Some points:
[-70  -8  -6 -12   0  -8  -2 -30  -8  29  -9  15  -2  23  -7   1   5   2
  38 -12 -18   3 -15 -49   1 -23  -9  19  -5  46 -20   0   9  24]
[-35 -24   2  -9  28 -15  -5 -31  -9 -26  21  29 -13  46  -3 -25  28  15
  26   2  17 -11  -6  19  46   1  10   6  -5 -23  40   1   8 -11]
[  6  -1  -8   7  20  11   9 -29 -16 -36 -26  -7 -28 -62 -28  66   7  -5
   4  44  37   9 -22 -10  -2 -17 -38   5 -54 -29  -8  -9 -10  12]
[-29   4  -6  30 -48   2 -13 -26   3  34  11  63 -39   4 -29 -13  -3 -21
  -8  -4 -17 -18 -46  16   7 -11   4 -24   4   9 -11 -14   6 -12]
[-29  27 -22  56  11  36 -40  21  -5  -3 -10 -34  18  -6 -33  -2  21  39
  -5 -23  16   4   0  -4 -11  -7  15 -20  14 -34 -10 -15  13  28]
[ 16  16  59 -15  17  25 -46   5   6 -11 -16   3  -2 -37 -64  -7 -40  -6
 -35  -6 -34   3  24   2   3  -9  -7   1  20 -40  16  -7  -4 -10]
[-42 -12  34   4  44 -22   2   7  31  20  26  18  13  -9  49 -15  29 -15
 -13 -11  22  29  12  -5 -16   2 -29 -11  39 -36  22  21  29  14]
[-11 -43 -11  10  28   5 -14  17   5 -28  -3 -29  -6   3  -3   9 -14 -74
  -8   5  -8  11  10 -14 -22 -32  -5 -11 -25  18  20 -13   0  19]
[-29   2 -20 -36   6  25  56  22  32 -43  37   9   4  -8  -4 -18  17   4
 -17  12  15  40 -33  12  24  25  17 -51   2  25 -10 -23  17   0]
[ 22 -16  19  29  -9 -24  -8  18  27  13  -1  21  29  55  -5   3 -33  31
 -34 -10  23  21   3   6  -9 -31 -10  16 -46  10 -15 -14  -6 -42]
[ -2 -10   5 -28   0   6  47 -23 -11  25  11 -16 -44 -16  10  -7  13 -12
 -17 -36 -16  27  -2  41   0 -31  39  15  13  10 -53  -5   7 -22]
[  1 -23  -8   8 -34  21 -25 -15  27  21  11 -42   8   8  26 -28 -20  -9
   7 -15  14 -47 -36 -47   1  11  24  -9 -20   2  13  29 -43 -16]
[ 42 -18  26  11  10   7   0   8  -4  26  -7   5  -9 -17   0 -21  -2 -37
   5  10   6  37  15  33  -6  10 -24 -41  -1  24  23  46  -6  50]
[-11  25  46  32   7  -4  58  10 -18 -12  16  -6 -14  -7   1  24 -42  19
  -1   7 -44  22  -4 -32 -32   1  24 -27 -30  -3  -4 -13 -15  66]
[ 31  -4 -21  19   3  16 -44  31 -18  -1 -21   8 -41  23  24   6  31 -14
  23 -25   8  13  30   6 -27 -18  11  11  23 -45 -12  -2 -19  26]
[ 44  16   1   5  47  -5   1  40  12  43  27   4 -27 -11  -6 -49  34   8
 -38  -2 -10 -14  -4   0 -38 -10 -51 -29 -12   7  39  -5  19 -23]
[ 31  17   2  30   9  10 -26  -5  24 -41 -22  23  26   7  -3  17  38  -4
 -18  24  44  -7  25 -31  10  -5  29 -16  -1  16 -29  60   2  20]
[ 21  52  -1 -22 -32  38  20 -24 -37 -24 -10 -47 -49  34  28  13 -26  17
 -31 -10  22 -25 -22  -6  11 -26  -3   0  36  28   9   0  42  -9]
[ 28 -22  19  18 -15  41  31  13   3  27  71  19   8 -15 -27  57  25  -2
  24 -31 -14  26  30 -23  -2 -14   4   4  22  -4  31  14   3   8]
[ 26   8  43 -14 -70 -72  31   3 -37   0  -4 -23 -17  12  -4  -9  27   8
   2  14   2 -44  -1  23  12  15  -7  -6   5 -25 -35  -5  36 -19]
[  1  22   6  -6   4  49 -12 -42   0 -29 -17  22   7  30  41 -21  10  39
 -19   8 -52  22 -31  16   8  19 -35   4  -8  15   3  21 -63 -19]
[-14 -47  12 -17   7   2 -21   0 -35 -17 -11  18  47  -6  21  -9  20  42
  34 -17  21  -4 -13  -2  -6 -32  34 -19 -57  49  26 -12 -10 -47]
[ 15  23  -1  16  33 -16  -4  16 -13  22  -5  11  29 -11 -14  -8  -8 -13
  25 -51  12  32  -2 -16   5  13 -51  19  35  12 -27  20  47  28]
[  6 -21 -40 -30 -19 -14  16  -5  22 -14  28  10  32  12  -8 -13 -29  18
  31 -19  -3 -18 -28  19 -27  27 -35 -25 -23 -49 -23 -23  18  32]
[ 19  38 -24 -13   3 -21   8  25  11   6 -27  -1  30 -28  -9  17  37 -13
 -35 -34 -49 -36   3 -28  42  13  -8   5 -10  -9  33  20  37  -2]
[  1 -28  -1  17  33 -18 -17  21  -8 -32  28  52   2  -5   2 -22 -25  20
 -10 -11   7 -47 -18  22  15   6 -10  44  -3  26 -12 -23 -36  25]
[ 21 -25   5 -24  17 -25  -7 -23   8 -10  -1 -57   7  53 -41 -10  16  24
  32  34 -31  -8 -21  -9  -6 -10 -17  -9  17  24  -2  23   2  18]
[-11  35  -7   7   1 -32  -8 -29 -35  14  21 -11  19  13 -33 -29  29  -9
 -24  21  56 -22   6 -18 -21  12  28  10 -32  31   0 -26 -61   8]
[  7  25  12  -7  -7  -4  28 -49  54  26 -35  -8  -9  32   5  36 -30 -20
  40  -7  -8 -24   6  36 -38  20  32  18  20   5  23  11   4  -4]
[-48   5  23 -15 -12 -20  22  10  13 -38  -7 -30 -24  -9 -27 -11  -1  -3
  10  -5 -10 -35  -8  46 -24  13  -8  37  -6 -25 -37  64  23 -20]
[ 38 -25 -33  43  31  19   8  13 -36  -2 -21 -11  14 -25 -18 -29 -31 -27
  23   8 -17  31  -2  -8  13  45  41   1  24 -31  19  17  13 -41]
[ -6   5 -29  18 -28 -20  16  -8  52 -18  -9   3 -31  -3  19   5   0  44
  45  36 -18   9  10   9  19  -6  -2  -1  11   6  21 -38 -26 -37]
[  4  27 -25  17   7 -40 -49  -5 -26 -12  41  33  14 -26  18  34 -10  -7
  -1  -1 -43  13  29 -27 -34  -2  -4 -32  -1  -4   8  34 -16 -35]
[  8  14 -18  -7 -25 -18 -59   9  27  21  -6 -19  27 -21   5  -3 -14 -11
   4   4 -33  65  10   8  14  -3  33  15 -27  -3  17 -30   8  53]
[ 11   6  -2 -61   3 -21 -27   7   2 -29  19   0 -12  11  18  10 -24   0
  31 -26  18  14 -15 -44  21  21   4 -11  34   9 -35 -13 -54 -32]
[-45   9   9 -17   2  18 -27  45 -16  37 -48  33   4  -8 -15  30 -24  17
  10  11  14  26  10 -13  -6  39   7   2  14 -11  19  24  10 -28]
[ -6   1  15 -13  35 -23  36 -38  14  11 -46 -26  13   4   9  19 -18 -42
 -11 -11   3 -10  16  43  21 -43   1 -18   0 -25 -23 -17   8 -13]
[ 18   4   0  17 -17  23  10   0   7 -12 -20  -4 -22  -8  11  16  24  -5
 -19 -38  -7  24  38 -22  24  69 -34 -15 -42  -5  13 -11  -2  21]
[ -5  17  -3  31  28   5   2  71   5  48  14 -37  19 -26  29  31   6  17
  18  -3 -11 -38  27  39  28  -3 -43  -3  30  35 -21  27 -30  -2]
[-49 -23 -52  -9 -34  20  14   2 -32   6  38  -7 -10  38 -12 -16 -34   9
 -36   2  20   4  42  19  26 -28  12  -2 -17  -1  11  17 -27  -8]
[-21 -44  12 -10 -26  23 -15  -4 -22  10 -11  22  16   6   2  -9  29   1
 -49  65 -19 -40  13 -12 -38  28  -3  10  39   6 -25 -62 -15   4]
[ -3 -13  18  28 -17   3  -5  -2   9  -6 -17 -15 -25 -64 -15 -17 -13  -9
 -29  -7  23  24 -29 -38  11 -23 -18  38  13  -9  31  -2 -25   4]
[ -6 -16  -9  -7   3 -24 -25 -31   3 -26   2  -8  14  15  -7  40   7  17
 -32   4  31  -5  -5  55 -15  35  18  31  14  54  31 -28  25  -2]
[  0  34 -15 -10 -22  11  30  -7  23 -14   1 -25   4 -27  32 -19 -15  10
  38  10   5 -22  51 -11 -13 -20   7  24 -10   5 -34 -14  57 -31]
[ 25 -11 -24 -47  -5   5  40 -16 -33   7 -25  31  26  -5  33 -20 -20  -8
 -17  -2  -4 -22 -22   0   5 -26  24   3  15 -17   1   3  -7  32]
[ 29 -39  -6 -13  14  14  -6 -11  15  47  15   8 -23  18   9   9  19  19
  -3  52  17  -6 -25 -10  27  19  32  15 -26 -19 -32  -1  29  15]
[  0  43  24 -10 -32  13  21  37 -14  -8  -4   4  18  16  25 -17   7 -59
  40  43  12  -7  -2   7  -1 -14   1  25  15 -23  11 -27   3 -23]
These points spread out most along one direction. How many in every 100 of the points above lie lower along it than each point below? Answers are rounded to whole numbers. More than half of the points above lie lower than the first one.
[-29  27 -22  56  11  36 -40  21  -5  -3 -10 -34  18  -6 -33  -2  21  39
  -5 -23  16   4   0  -4 -11  -7  15 -20  14 -34 -10 -15  13  28] 23
[ 31  17   2  30   9  10 -26  -5  24 -41 -22  23  26   7  -3  17  38  -4
 -18  24  44  -7  25 -31  10  -5  29 -16  -1  16 -29  60   2  20] 36
[-35 -24   2  -9  28 -15  -5 -31  -9 -26  21  29 -13  46  -3 -25  28  15
  26   2  17 -11  -6  19  46   1  10   6  -5 -23  40   1   8 -11] 94
[-42 -12  34   4  44 -22   2   7  31  20  26  18  13  -9  49 -15  29 -15
 -13 -11  22  29  12  -5 -16   2 -29 -11  39 -36  22  21  29  14] 9
[ -6   1  15 -13  35 -23  36 -38  14  11 -46 -26  13   4   9  19 -18 -42
 -11 -11   3 -10  16  43  21 -43   1 -18   0 -25 -23 -17   8 -13] 47
[ 19  38 -24 -13   3 -21   8  25  11   6 -27  -1  30 -28  -9  17  37 -13
 -35 -34 -49 -36   3 -28  42  13  -8   5 -10  -9  33  20  37  -2] 19
[ 26   8  43 -14 -70 -72  31   3 -37   0  -4 -23 -17  12  -4  -9  27   8
   2  14   2 -44  -1  23  12  15  -7  -6   5 -25 -35  -5  36 -19] 98
[ 21  52  -1 -22 -32  38  20 -24 -37 -24 -10 -47 -49  34  28  13 -26  17
 -31 -10  22 -25 -22  -6  11 -26  -3   0  36  28   9   0  42  -9] 96
[-45   9   9 -17   2  18 -27  45 -16  37 -48  33   4  -8 -15  30 -24  17
  10  11  14  26  10 -13  -6  39   7   2  14 -11  19  24  10 -28] 30
[ -2 -10   5 -28   0   6  47 -23 -11  25  11 -16 -44 -16  10  -7  13 -12
 -17 -36 -16  27  -2  41   0 -31  39  15  13  10 -53  -5   7 -22] 79
[-21 -44  12 -10 -26  23 -15  -4 -22  10 -11  22  16   6   2  -9  29   1
 -49  65 -19 -40  13 -12 -38  28  -3  10  39   6 -25 -62 -15   4] 81
